128 stands for zero in the data rows.
How far apart are the two rows of each pair, measured in a hidden way? 0 means very close, and 30 very far. Two or three weighted sums of its numbers give each row a place; it is the straight-line distance between the places.
[121, 114, 141, 136, 109, 169, 113, 108, 142, 115, 107, 135, 124, 118, 139, 115]
[164, 103, 140, 145, 129, 111, 135, 121, 103, 132, 119, 148, 115, 120, 156, 161]: 7
[125, 159, 130, 126, 104, 118, 124, 146, 148, 135, 160, 092, 125, 144, 126, 101]
[191, 128, 114, 144, 138, 098, 162, 141, 121, 157, 148, 161, 112, 103, 141, 153]: 12
[185, 117, 119, 155, 192, 120, 158, 116, 088, 137, 130, 172, 102, 075, 148, 069]
[124, 154, 128, 117, 117, 108, 131, 150, 134, 139, 157, 099, 126, 141, 119, 136]: 11
[130, 144, 117, 140, 141, 135, 155, 149, 139, 140, 150, 129, 117, 107, 106, 121]
[099, 126, 132, 103, 139, 097, 088, 112, 121, 118, 104, 142, 135, 153, 127, 137]: 5
[118, 163, 123, 133, 153, 159, 156, 161, 123, 135, 163, 092, 121, 152, 107, 122]
[115, 141, 127, 107, 133, 108, 110, 141, 123, 123, 141, 111, 143, 138, 125, 150]: 10
[151, 173, 107, 131, 152, 099, 157, 173, 117, 145, 161, 102, 131, 126, 106, 175]
[118, 119, 135, 129, 103, 171, 119, 099, 159, 134, 106, 132, 130, 127, 139, 102]: 5
[145, 167, 112, 139, 163, 132, 161, 162, 106, 143, 161, 112, 112, 131, 126, 125]
[130, 123, 115, 138, 098, 167, 132, 114, 147, 134, 121, 149, 133, 114, 132, 125]: 15
[131, 164, 108, 138, 116, 146, 147, 151, 147, 137, 137, 103, 146, 114, 108, 159]
[132, 109, 137, 131, 136, 134, 103, 103, 127, 119, 095, 146, 117, 144, 150, 097]: 16
[118, 126, 110, 141, 111, 139, 134, 122, 170, 131, 108, 158, 131, 112, 116, 134]
[159, 114, 116, 147, 116, 125, 151, 131, 124, 140, 148, 144, 114, 118, 144, 131]: 16
[124, 104, 140, 135, 109, 156, 100, 084, 161, 120, 092, 157, 132, 125, 144, 100]
[171, 152, 113, 154, 171, 141, 166, 140, 110, 131, 133, 143, 105, 077, 111, 105]: 7
[173, 133, 119, 156, 131, 121, 157, 143, 133, 157, 149, 134, 114, 106, 150, 121]
[148, 119, 143, 141, 123, 118, 125, 116, 128, 130, 111, 137, 118, 135, 148, 157]: 4
[172, 136, 104, 164, 171, 161, 165, 133, 090, 129, 131, 146, 106, 082, 132, 070]
[114, 113, 115, 136, 115, 140, 139, 117, 156, 128, 126, 155, 133, 114, 109, 145]: 23
[108, 111, 126, 134, 109, 167, 121, 100, 139, 125, 113, 150, 136, 124, 122, 130]
[162, 128, 133, 150, 121, 125, 138, 136, 118, 141, 145, 127, 101, 116, 151, 128]: 26
[109, 160, 123, 095, 112, 157, 128, 134, 141, 123, 158, 085, 155, 127, 102, 122]
[119, 099, 129, 135, 120, 171, 128, 099, 103, 117, 106, 145, 116, 130, 127, 138]: 12
[178, 125, 113, 151, 139, 151, 161, 135, 097, 130, 137, 147, 118, 081, 124, 098]
[139, 158, 108, 134, 155, 122, 163, 155, 118, 139, 155, 119, 119, 129, 115, 128]: 11
[102, 140, 108, 088, 099, 132, 118, 124, 167, 115, 116, 120, 162, 108, 106, 147]
[130, 153, 118, 120, 122, 146, 137, 143, 107, 127, 158, 088, 133, 135, 111, 140]: 15
[099, 122, 154, 097, 090, 098, 093, 124, 157, 121, 124, 102, 148, 153, 115, 128]
[102, 136, 126, 106, 109, 120, 104, 119, 156, 122, 131, 120, 139, 139, 118, 108]: 7
[160, 130, 125, 147, 122, 114, 146, 128, 147, 148, 131, 148, 117, 124, 146, 144]
[145, 146, 121, 144, 123, 129, 148, 137, 126, 134, 142, 118, 104, 143, 144, 113]: 10
[088, 152, 124, 090, 110, 155, 120, 140, 154, 114, 147, 093, 159, 114, 092, 129]
[097, 130, 116, 090, 137, 107, 092, 126, 100, 108, 115, 119, 140, 141, 117, 150]: 12
[128, 171, 101, 111, 125, 126, 148, 161, 119, 130, 155, 086, 146, 102, 090, 181]
[133, 142, 095, 146, 098, 161, 143, 120, 153, 135, 140, 146, 124, 104, 113, 116]: 14
[123, 157, 132, 095, 106, 107, 117, 148, 156, 131, 159, 088, 140, 141, 115, 120]
[128, 098, 138, 147, 126, 137, 127, 107, 146, 135, 112, 151, 110, 145, 146, 095]: 18
[122, 160, 110, 128, 149, 156, 158, 152, 109, 128, 163, 113, 123, 117, 101, 128]
[129, 138, 143, 133, 149, 087, 129, 142, 132, 136, 129, 127, 116, 159, 133, 153]: 12
[173, 137, 120, 160, 127, 118, 158, 145, 117, 149, 152, 138, 100, 102, 144, 115]
[117, 140, 134, 106, 141, 108, 102, 145, 109, 112, 112, 120, 142, 126, 124, 167]: 10
[130, 127, 156, 129, 166, 097, 130, 148, 092, 129, 122, 120, 119, 150, 139, 157]
[119, 128, 143, 132, 160, 087, 109, 140, 116, 122, 098, 128, 128, 160, 138, 139]: 10
[093, 138, 134, 088, 095, 115, 115, 148, 142, 120, 161, 068, 148, 140, 101, 130]
[125, 143, 125, 102, 120, 114, 115, 151, 118, 123, 149, 091, 141, 134, 124, 143]: 6
[110, 104, 140, 113, 114, 102, 086, 096, 155, 117, 113, 140, 140, 159, 125, 123]
[135, 139, 138, 133, 129, 121, 148, 134, 126, 145, 147, 118, 104, 136, 150, 109]: 17
[135, 168, 098, 120, 137, 121, 151, 163, 102, 134, 169, 089, 140, 120, 088, 181]
[109, 158, 114, 115, 127, 153, 142, 152, 141, 121, 149, 099, 150, 109, 093, 145]: 8
[100, 119, 125, 096, 082, 123, 102, 124, 149, 117, 141, 108, 158, 127, 104, 148]
[101, 139, 128, 090, 109, 116, 092, 131, 120, 117, 134, 110, 143, 150, 103, 146]: 8
[134, 123, 104, 137, 100, 144, 143, 130, 138, 129, 126, 147, 140, 095, 113, 139]
[135, 060, 161, 142, 151, 109, 105, 083, 108, 122, 061, 167, 112, 140, 170, 122]: 19
[192, 122, 128, 164, 127, 136, 163, 137, 109, 149, 150, 136, 101, 098, 142, 135]
[156, 123, 117, 151, 147, 157, 164, 135, 098, 128, 132, 130, 115, 104, 134, 076]: 13
[108, 101, 139, 100, 098, 161, 113, 088, 151, 116, 119, 114, 136, 137, 133, 082]
[146, 140, 139, 140, 126, 114, 138, 139, 129, 135, 153, 111, 111, 156, 150, 119]: 6
[148, 105, 114, 151, 141, 148, 155, 126, 110, 132, 122, 145, 108, 104, 127, 109]
[102, 128, 118, 089, 083, 086, 100, 133, 164, 124, 136, 111, 161, 128, 091, 183]: 10
[146, 157, 123, 139, 116, 097, 143, 158, 135, 144, 158, 115, 131, 128, 123, 161]
[156, 114, 141, 150, 118, 106, 138, 131, 128, 136, 139, 127, 114, 122, 160, 143]: 14
[126, 116, 123, 137, 117, 164, 151, 128, 129, 130, 132, 136, 131, 108, 106, 129]
[180, 124, 106, 166, 157, 144, 164, 129, 100, 129, 137, 154, 115, 073, 121, 106]: 12
[114, 142, 131, 111, 156, 104, 116, 136, 101, 122, 135, 117, 132, 158, 125, 144]
[137, 141, 104, 131, 148, 154, 165, 140, 092, 129, 155, 121, 125, 123, 110, 158]: 7
[080, 082, 138, 091, 064, 137, 070, 079, 106, 100, 099, 111, 154, 143, 116, 146]
[185, 125, 116, 171, 138, 127, 154, 135, 142, 155, 136, 156, 105, 111, 149, 080]: 17
[128, 153, 133, 120, 133, 087, 131, 147, 138, 139, 143, 121, 126, 155, 122, 156]
[131, 103, 139, 157, 132, 149, 115, 088, 125, 115, 097, 163, 123, 132, 138, 112]: 12
[142, 146, 126, 130, 133, 100, 139, 148, 148, 139, 152, 127, 118, 140, 123, 155]
[130, 122, 118, 130, 103, 140, 137, 121, 147, 121, 130, 136, 146, 117, 115, 153]: 14
[130, 153, 127, 109, 123, 085, 106, 149, 132, 127, 133, 126, 134, 131, 123, 163]
[122, 138, 123, 129, 145, 100, 109, 140, 100, 122, 129, 138, 125, 138, 133, 155]: 6
[120, 130, 102, 124, 099, 124, 141, 129, 156, 130, 130, 115, 142, 115, 133, 139]
[158, 132, 102, 144, 153, 143, 166, 142, 103, 128, 128, 152, 119, 077, 096, 141]: 12
[163, 100, 164, 149, 170, 082, 150, 146, 116, 138, 112, 148, 114, 117, 160, 136]
[171, 114, 106, 157, 159, 141, 151, 118, 097, 131, 134, 178, 122, 070, 128, 108]: 23
[126, 151, 114, 135, 147, 159, 159, 149, 112, 134, 155, 104, 122, 134, 124, 099]
[129, 093, 141, 146, 133, 140, 123, 107, 118, 127, 102, 153, 117, 125, 145, 110]: 12
[120, 155, 133, 091, 101, 096, 118, 154, 156, 132, 151, 089, 157, 135, 105, 144]
[071, 114, 131, 075, 089, 162, 090, 105, 150, 108, 113, 109, 158, 135, 111, 122]: 5
[100, 133, 146, 096, 143, 105, 089, 124, 128, 123, 118, 124, 137, 153, 125, 135]
[094, 136, 133, 109, 162, 114, 101, 141, 113, 119, 113, 117, 122, 169, 121, 127]: 10
[118, 161, 138, 110, 124, 097, 106, 147, 143, 127, 146, 112, 136, 149, 119, 123]
[139, 164, 128, 138, 136, 122, 154, 155, 138, 144, 162, 108, 117, 150, 122, 134]: 7
[180, 124, 126, 151, 134, 119, 156, 145, 117, 145, 146, 143, 103, 110, 158, 113]
[157, 108, 129, 144, 146, 157, 146, 117, 094, 119, 115, 156, 126, 089, 153, 099]: 12
[106, 128, 140, 096, 145, 105, 102, 125, 108, 120, 125, 123, 132, 161, 129, 142]
[153, 089, 137, 149, 143, 135, 137, 102, 102, 128, 091, 163, 118, 112, 150, 134]: 12
[108, 146, 139, 108, 101, 109, 107, 139, 167, 134, 151, 099, 140, 141, 119, 116]
[109, 149, 107, 103, 121, 167, 132, 131, 126, 116, 136, 116, 145, 113, 112, 152]: 9
[145, 161, 126, 121, 139, 103, 147, 171, 129, 142, 157, 093, 137, 134, 112, 161]
[110, 129, 112, 125, 107, 171, 144, 125, 135, 127, 142, 121, 131, 103, 110, 121]: 5
[113, 135, 133, 092, 121, 096, 107, 135, 108, 113, 139, 093, 141, 139, 116, 144]
[102, 135, 130, 090, 115, 085, 094, 129, 135, 116, 122, 111, 151, 139, 114, 149]: 9
[124, 130, 137, 137, 155, 076, 116, 137, 130, 131, 106, 147, 113, 147, 137, 161]
[145, 076, 143, 153, 169, 148, 140, 096, 073, 124, 108, 145, 099, 107, 157, 075]: 13
[137, 156, 127, 121, 115, 108, 134, 152, 105, 132, 163, 085, 128, 126, 117, 147]
[061, 107, 158, 077, 124, 118, 069, 085, 111, 107, 078, 125, 139, 174, 125, 155]: 11
[133, 105, 137, 155, 129, 144, 139, 120, 129, 136, 118, 147, 108, 133, 139, 107]
[113, 136, 139, 121, 163, 105, 121, 147, 114, 128, 129, 123, 128, 157, 126, 146]: 6
[121, 108, 111, 141, 130, 164, 141, 102, 129, 131, 118, 148, 110, 130, 135, 096]
[128, 143, 118, 133, 137, 159, 155, 146, 101, 125, 152, 104, 124, 124, 130, 105]: 7
[115, 141, 140, 136, 160, 093, 139, 161, 101, 127, 121, 107, 114, 156, 138, 152]
[115, 135, 107, 116, 151, 108, 126, 165, 108, 117, 128, 091, 131, 149, 132, 166]: 21
[145, 111, 124, 151, 126, 148, 147, 133, 114, 128, 132, 149, 121, 097, 116, 120]
[106, 126, 135, 125, 150, 111, 096, 109, 100, 115, 099, 136, 123, 150, 134, 118]: 13
[128, 129, 138, 119, 142, 104, 115, 120, 128, 132, 121, 127, 121, 161, 142, 126]
[109, 159, 135, 105, 117, 131, 128, 151, 134, 129, 163, 081, 140, 143, 114, 111]: 5
[154, 131, 127, 149, 121, 145, 156, 138, 094, 135, 148, 120, 109, 121, 146, 117]
[121, 114, 128, 147, 108, 154, 117, 097, 146, 126, 105, 152, 117, 111, 139, 112]: 10
[129, 106, 155, 151, 184, 062, 118, 150, 109, 124, 102, 140, 106, 156, 151, 137]
[108, 103, 132, 135, 115, 162, 118, 091, 142, 121, 105, 149, 129, 132, 129, 112]: 29
[191, 112, 094, 164, 186, 122, 159, 126, 086, 129, 120, 179, 105, 054, 153, 094]
[141, 089, 126, 154, 140, 138, 131, 116, 098, 122, 108, 162, 110, 103, 138, 127]: 11
[135, 136, 136, 133, 130, 151, 160, 139, 115, 127, 144, 122, 129, 117, 101, 156]
[122, 142, 121, 112, 097, 125, 118, 136, 149, 126, 147, 109, 139, 123, 110, 127]: 20
[117, 101, 113, 101, 082, 153, 105, 108, 152, 117, 136, 129, 143, 103, 119, 127]
[116, 122, 100, 132, 090, 147, 134, 123, 162, 127, 132, 147, 147, 100, 108, 157]: 25
[157, 152, 120, 141, 126, 111, 148, 157, 120, 142, 161, 111, 117, 139, 143, 139]
[135, 099, 129, 135, 133, 149, 151, 115, 110, 131, 123, 141, 118, 107, 120, 111]: 13
[089, 108, 115, 096, 082, 147, 089, 098, 170, 109, 105, 122, 151, 134, 111, 127]
[103, 120, 117, 115, 097, 140, 117, 119, 175, 127, 131, 142, 150, 121, 108, 154]: 19
[177, 146, 142, 148, 145, 122, 161, 151, 095, 143, 141, 114, 102, 125, 155, 122]
[122, 161, 128, 098, 090, 114, 122, 160, 143, 120, 164, 085, 155, 115, 081, 166]: 17
[112, 119, 113, 117, 091, 152, 113, 118, 172, 121, 128, 140, 146, 098, 123, 139]
[155, 097, 171, 150, 144, 112, 134, 127, 103, 127, 111, 138, 109, 126, 155, 144]: 8
[084, 128, 137, 091, 147, 113, 081, 111, 130, 113, 092, 125, 146, 162, 134, 138]
[119, 160, 117, 109, 100, 098, 125, 150, 142, 127, 161, 095, 151, 119, 108, 143]: 10
[137, 105, 122, 145, 103, 154, 142, 113, 116, 117, 113, 146, 129, 096, 123, 148]
[122, 115, 128, 132, 115, 183, 141, 118, 113, 123, 131, 132, 128, 132, 120, 121]: 9
[128, 112, 129, 146, 120, 150, 140, 117, 115, 131, 108, 143, 107, 129, 139, 106]
[139, 103, 124, 143, 116, 145, 145, 117, 125, 126, 113, 155, 131, 100, 132, 133]: 8
[112, 144, 124, 122, 152, 101, 125, 148, 124, 131, 137, 109, 136, 141, 128, 151]
[112, 148, 119, 097, 123, 102, 103, 145, 137, 120, 122, 132, 158, 146, 121, 175]: 9
[120, 124, 113, 130, 084, 156, 121, 103, 162, 126, 133, 144, 142, 096, 126, 122]
[121, 109, 124, 140, 133, 164, 159, 128, 131, 134, 145, 124, 118, 133, 130, 088]: 21
[136, 120, 094, 141, 138, 143, 159, 142, 129, 138, 146, 143, 120, 119, 119, 124]
[117, 122, 139, 130, 173, 108, 129, 156, 112, 130, 114, 092, 125, 170, 152, 140]: 20
[135, 172, 097, 128, 130, 102, 146, 167, 123, 141, 154, 101, 133, 121, 106, 167]
[075, 113, 139, 094, 094, 102, 071, 098, 123, 110, 095, 115, 158, 152, 118, 120]: 7
[113, 178, 119, 109, 127, 143, 134, 163, 168, 128, 159, 102, 153, 110, 079, 134]
[142, 154, 118, 127, 109, 100, 132, 152, 150, 143, 158, 113, 140, 121, 103, 171]: 6
[120, 103, 127, 120, 100, 161, 120, 099, 144, 125, 108, 134, 138, 129, 135, 119]
[123, 110, 150, 144, 156, 093, 116, 122, 100, 125, 107, 139, 110, 154, 149, 133]: 10
[135, 163, 111, 113, 140, 104, 144, 169, 126, 135, 152, 103, 137, 138, 107, 195]
[131, 128, 154, 134, 129, 116, 108, 125, 145, 131, 127, 122, 112, 147, 152, 102]: 11
[113, 135, 128, 108, 140, 099, 117, 141, 123, 127, 152, 107, 131, 155, 131, 124]
[140, 170, 107, 140, 148, 133, 155, 166, 115, 134, 151, 106, 127, 126, 112, 148]: 16
[128, 133, 115, 123, 087, 140, 123, 124, 167, 119, 128, 133, 149, 091, 120, 150]
[145, 105, 119, 145, 158, 149, 149, 120, 082, 120, 125, 160, 115, 087, 125, 108]: 13
[098, 156, 118, 082, 096, 105, 118, 150, 161, 132, 171, 086, 154, 144, 097, 125]
[116, 147, 107, 121, 087, 182, 136, 115, 165, 133, 148, 119, 136, 101, 103, 094]: 18
[120, 117, 135, 137, 110, 121, 128, 106, 175, 140, 112, 145, 121, 138, 131, 127]
[148, 146, 118, 137, 116, 113, 150, 142, 140, 136, 143, 118, 126, 126, 137, 130]: 9
[147, 127, 142, 139, 117, 110, 143, 129, 144, 132, 141, 135, 123, 136, 130, 137]
[133, 131, 131, 121, 111, 098, 106, 125, 152, 125, 134, 132, 131, 137, 131, 140]: 16
[166, 113, 118, 163, 149, 121, 159, 109, 109, 150, 135, 175, 111, 099, 141, 088]
[145, 112, 111, 157, 115, 139, 139, 111, 138, 140, 109, 165, 119, 111, 142, 105]: 16
[114, 135, 125, 126, 154, 096, 132, 156, 111, 127, 142, 110, 117, 155, 133, 147]
[130, 167, 123, 142, 181, 120, 162, 167, 089, 150, 165, 096, 110, 157, 126, 121]: 20
[082, 174, 124, 085, 121, 165, 127, 148, 131, 118, 152, 086, 153, 113, 074, 136]
[171, 122, 108, 162, 139, 164, 156, 137, 095, 123, 134, 145, 120, 085, 129, 089]: 8
[118, 074, 157, 139, 155, 140, 099, 086, 101, 109, 069, 176, 118, 129, 156, 130]
[133, 086, 155, 143, 140, 125, 114, 097, 147, 130, 079, 184, 127, 135, 139, 135]: 15
[123, 125, 145, 104, 100, 101, 107, 122, 145, 129, 134, 123, 139, 142, 115, 133]
[116, 130, 114, 139, 099, 135, 133, 131, 157, 131, 118, 138, 136, 114, 127, 125]: 12
[135, 139, 138, 137, 151, 103, 144, 156, 109, 131, 154, 121, 122, 152, 129, 157]
[183, 130, 109, 162, 154, 136, 170, 147, 114, 129, 137, 152, 122, 066, 115, 107]: 14
[125, 142, 140, 116, 140, 106, 102, 119, 100, 117, 112, 129, 132, 133, 140, 132]
[114, 094, 170, 147, 138, 144, 095, 070, 131, 123, 072, 167, 108, 159, 157, 085]: 11
[116, 121, 127, 135, 114, 169, 146, 128, 134, 127, 134, 124, 134, 126, 114, 116]
[153, 156, 126, 148, 136, 104, 147, 160, 132, 144, 149, 125, 109, 126, 141, 124]: 15
[102, 088, 151, 143, 139, 141, 098, 086, 136, 114, 081, 174, 133, 130, 142, 120]
[125, 123, 126, 143, 117, 141, 143, 134, 127, 133, 145, 116, 118, 136, 140, 118]: 15
[133, 143, 142, 138, 157, 103, 137, 148, 109, 134, 144, 118, 119, 162, 146, 147]
[118, 143, 131, 090, 097, 111, 122, 143, 133, 129, 157, 093, 142, 121, 104, 148]: 17
[149, 095, 139, 151, 175, 157, 134, 108, 088, 118, 090, 167, 104, 109, 161, 096]
[163, 117, 131, 146, 126, 115, 157, 122, 130, 152, 147, 134, 112, 140, 153, 112]: 9
[130, 086, 169, 150, 134, 154, 097, 077, 098, 115, 078, 157, 113, 147, 160, 099]
[109, 108, 135, 129, 122, 170, 138, 111, 137, 124, 118, 134, 120, 123, 122, 116]: 14
[135, 088, 138, 145, 181, 140, 132, 101, 108, 125, 077, 172, 114, 111, 169, 069]
[106, 097, 142, 112, 123, 130, 082, 081, 121, 115, 093, 132, 131, 159, 145, 113]: 21
[113, 125, 152, 121, 167, 115, 128, 145, 091, 124, 122, 110, 123, 159, 144, 134]
[149, 122, 140, 152, 165, 092, 156, 148, 108, 143, 123, 141, 108, 133, 155, 114]: 10
[118, 138, 112, 123, 137, 150, 148, 144, 115, 123, 144, 119, 134, 121, 108, 158]
[129, 112, 122, 140, 126, 173, 155, 119, 118, 130, 136, 131, 120, 123, 122, 092]: 5
[137, 069, 148, 151, 142, 120, 103, 090, 105, 117, 056, 177, 126, 113, 165, 122]
[124, 102, 146, 133, 137, 102, 101, 099, 124, 117, 085, 155, 116, 136, 156, 123]: 12
[109, 105, 131, 106, 104, 110, 085, 101, 151, 119, 104, 135, 140, 140, 130, 135]
[184, 152, 110, 172, 137, 112, 167, 147, 133, 155, 154, 149, 100, 091, 136, 112]: 19
[082, 118, 139, 097, 150, 118, 079, 103, 124, 117, 096, 139, 128, 163, 122, 140]
[125, 117, 153, 129, 163, 086, 112, 135, 085, 119, 099, 124, 114, 156, 139, 155]: 3
[121, 112, 127, 122, 084, 153, 108, 102, 155, 115, 110, 136, 141, 115, 129, 129]
[137, 143, 126, 115, 135, 090, 128, 149, 127, 132, 140, 120, 138, 144, 123, 170]: 12
[163, 129, 114, 142, 122, 106, 150, 135, 118, 145, 147, 140, 110, 122, 139, 139]
[123, 102, 134, 150, 116, 140, 124, 104, 140, 125, 105, 152, 120, 133, 128, 133]: 13
[103, 135, 155, 104, 126, 111, 106, 126, 127, 125, 133, 095, 115, 160, 131, 090]
[166, 103, 145, 144, 159, 118, 159, 130, 079, 129, 121, 138, 101, 113, 160, 108]: 11
[127, 074, 169, 146, 142, 153, 118, 079, 084, 118, 075, 152, 099, 147, 154, 083]
[127, 089, 141, 137, 127, 138, 119, 099, 122, 122, 081, 163, 134, 107, 144, 137]: 11
[140, 088, 137, 154, 120, 140, 133, 107, 137, 135, 108, 143, 111, 139, 145, 110]
[102, 129, 135, 102, 100, 086, 087, 125, 150, 121, 122, 113, 153, 151, 109, 145]: 7
[109, 139, 140, 114, 155, 095, 122, 154, 129, 128, 128, 128, 135, 148, 121, 158]
[140, 142, 133, 138, 145, 102, 129, 150, 103, 130, 127, 122, 123, 148, 149, 148]: 14
[118, 101, 131, 135, 124, 151, 135, 108, 131, 126, 115, 142, 119, 144, 124, 122]
[213, 131, 117, 162, 207, 136, 169, 125, 107, 155, 135, 160, 101, 055, 156, 052]: 28
[135, 176, 125, 142, 170, 127, 156, 174, 104, 148, 157, 086, 106, 165, 115, 110]
[124, 118, 136, 144, 128, 175, 144, 119, 135, 135, 131, 133, 122, 132, 135, 081]: 12
[162, 178, 103, 148, 173, 146, 164, 170, 133, 143, 152, 130, 107, 077, 109, 109]
[123, 123, 118, 120, 125, 114, 088, 115, 139, 122, 112, 152, 133, 141, 130, 140]: 10
[066, 116, 138, 085, 152, 124, 081, 102, 115, 114, 102, 123, 143, 172, 133, 127]
[149, 119, 113, 149, 134, 159, 157, 127, 101, 133, 124, 147, 110, 103, 114, 120]: 17
[124, 104, 118, 125, 089, 161, 120, 098, 156, 126, 108, 149, 148, 121, 126, 144]
[106, 146, 117, 088, 089, 175, 124, 128, 139, 112, 159, 104, 171, 091, 082, 154]: 14
[138, 140, 115, 128, 079, 180, 133, 107, 148, 128, 129, 120, 142, 084, 122, 108]
[157, 120, 134, 148, 146, 096, 145, 144, 092, 130, 137, 145, 109, 125, 141, 166]: 29
[130, 084, 131, 145, 163, 146, 139, 108, 084, 120, 116, 160, 101, 105, 147, 097]
[075, 127, 139, 089, 066, 117, 081, 121, 142, 109, 119, 093, 167, 162, 099, 187]: 23
[134, 116, 111, 130, 109, 140, 144, 137, 128, 127, 132, 141, 127, 112, 123, 160]
[126, 132, 126, 140, 135, 156, 152, 137, 121, 129, 140, 124, 127, 133, 117, 113]: 14
[134, 145, 116, 119, 139, 098, 141, 159, 118, 131, 148, 098, 141, 141, 122, 177]
[076, 176, 109, 081, 104, 169, 121, 142, 135, 108, 149, 101, 165, 081, 071, 145]: 22
[127, 135, 132, 104, 079, 116, 111, 134, 149, 132, 153, 080, 151, 138, 130, 098]
[106, 135, 127, 110, 165, 104, 118, 141, 109, 120, 119, 112, 128, 161, 126, 151]: 17
[140, 119, 155, 147, 163, 100, 143, 145, 118, 137, 111, 128, 108, 138, 160, 122]
[093, 140, 133, 082, 098, 132, 114, 130, 143, 111, 148, 096, 154, 130, 101, 130]: 14
[149, 097, 128, 159, 126, 134, 120, 098, 132, 138, 102, 173, 133, 104, 149, 118]
[150, 132, 121, 143, 113, 090, 136, 143, 138, 132, 152, 131, 113, 125, 145, 142]: 21
[113, 157, 113, 105, 134, 116, 108, 154, 137, 124, 141, 117, 139, 145, 115, 151]
[126, 170, 127, 108, 110, 122, 138, 176, 138, 125, 155, 070, 152, 119, 086, 167]: 13
[142, 107, 125, 144, 115, 141, 141, 117, 122, 130, 112, 137, 107, 128, 144, 124]
[108, 161, 111, 111, 149, 135, 133, 171, 119, 124, 155, 079, 132, 151, 115, 134]: 10
[122, 117, 115, 118, 082, 167, 110, 098, 170, 122, 117, 141, 145, 094, 126, 119]
[129, 124, 148, 159, 129, 163, 118, 089, 120, 137, 118, 148, 106, 135, 156, 086]: 21
[119, 085, 137, 142, 123, 134, 124, 099, 119, 118, 094, 164, 126, 111, 132, 130]
[135, 150, 120, 127, 134, 131, 152, 143, 134, 133, 137, 109, 130, 126, 116, 139]: 15
[108, 156, 119, 102, 117, 159, 133, 138, 135, 114, 158, 098, 154, 127, 099, 122]
[179, 097, 122, 173, 150, 137, 152, 114, 116, 145, 128, 149, 101, 115, 165, 069]: 15
[132, 124, 118, 132, 118, 100, 130, 127, 124, 137, 156, 121, 126, 151, 136, 124]
[114, 104, 120, 145, 121, 161, 137, 110, 130, 123, 121, 144, 116, 123, 127, 118]: 7
[128, 178, 109, 134, 164, 156, 161, 157, 113, 137, 150, 106, 124, 128, 097, 123]
[124, 109, 144, 148, 124, 142, 132, 101, 159, 138, 102, 148, 124, 123, 152, 089]: 11
[152, 184, 118, 145, 172, 115, 174, 177, 104, 147, 160, 106, 113, 134, 110, 142]
[153, 143, 138, 135, 133, 125, 145, 134, 119, 140, 142, 113, 100, 145, 143, 115]: 18
[120, 140, 104, 107, 079, 165, 125, 117, 167, 124, 128, 125, 153, 094, 104, 132]
[168, 129, 117, 152, 124, 117, 144, 144, 129, 136, 144, 143, 111, 118, 161, 119]: 19
[115, 152, 117, 086, 113, 101, 107, 151, 143, 124, 152, 097, 155, 139, 113, 169]
[100, 130, 124, 094, 137, 112, 092, 126, 101, 112, 108, 125, 143, 146, 127, 162]: 4
[100, 080, 156, 117, 117, 143, 077, 060, 138, 107, 063, 167, 142, 135, 149, 102]
[111, 124, 122, 133, 102, 176, 136, 116, 149, 126, 131, 127, 129, 119, 121, 101]: 2
[151, 128, 114, 157, 163, 168, 173, 134, 119, 135, 147, 129, 115, 112, 110, 065]
[111, 068, 173, 122, 147, 128, 084, 079, 103, 116, 065, 160, 116, 153, 155, 107]: 15
[131, 151, 112, 119, 122, 113, 145, 140, 156, 136, 151, 102, 139, 129, 135, 134]
[126, 150, 144, 143, 156, 111, 130, 154, 111, 130, 126, 104, 119, 176, 147, 126]: 6
[107, 116, 129, 109, 149, 097, 088, 107, 129, 116, 093, 151, 130, 157, 141, 119]
[078, 123, 131, 091, 111, 164, 101, 108, 125, 106, 119, 118, 149, 122, 099, 138]: 14
[156, 133, 119, 141, 132, 114, 165, 147, 131, 149, 157, 136, 119, 126, 139, 127]
[139, 149, 126, 135, 148, 114, 153, 163, 086, 135, 164, 094, 126, 152, 120, 143]: 9
[095, 084, 147, 135, 127, 161, 078, 061, 134, 108, 071, 166, 135, 130, 153, 092]
[122, 175, 102, 117, 137, 154, 148, 160, 114, 127, 164, 074, 132, 121, 091, 134]: 14
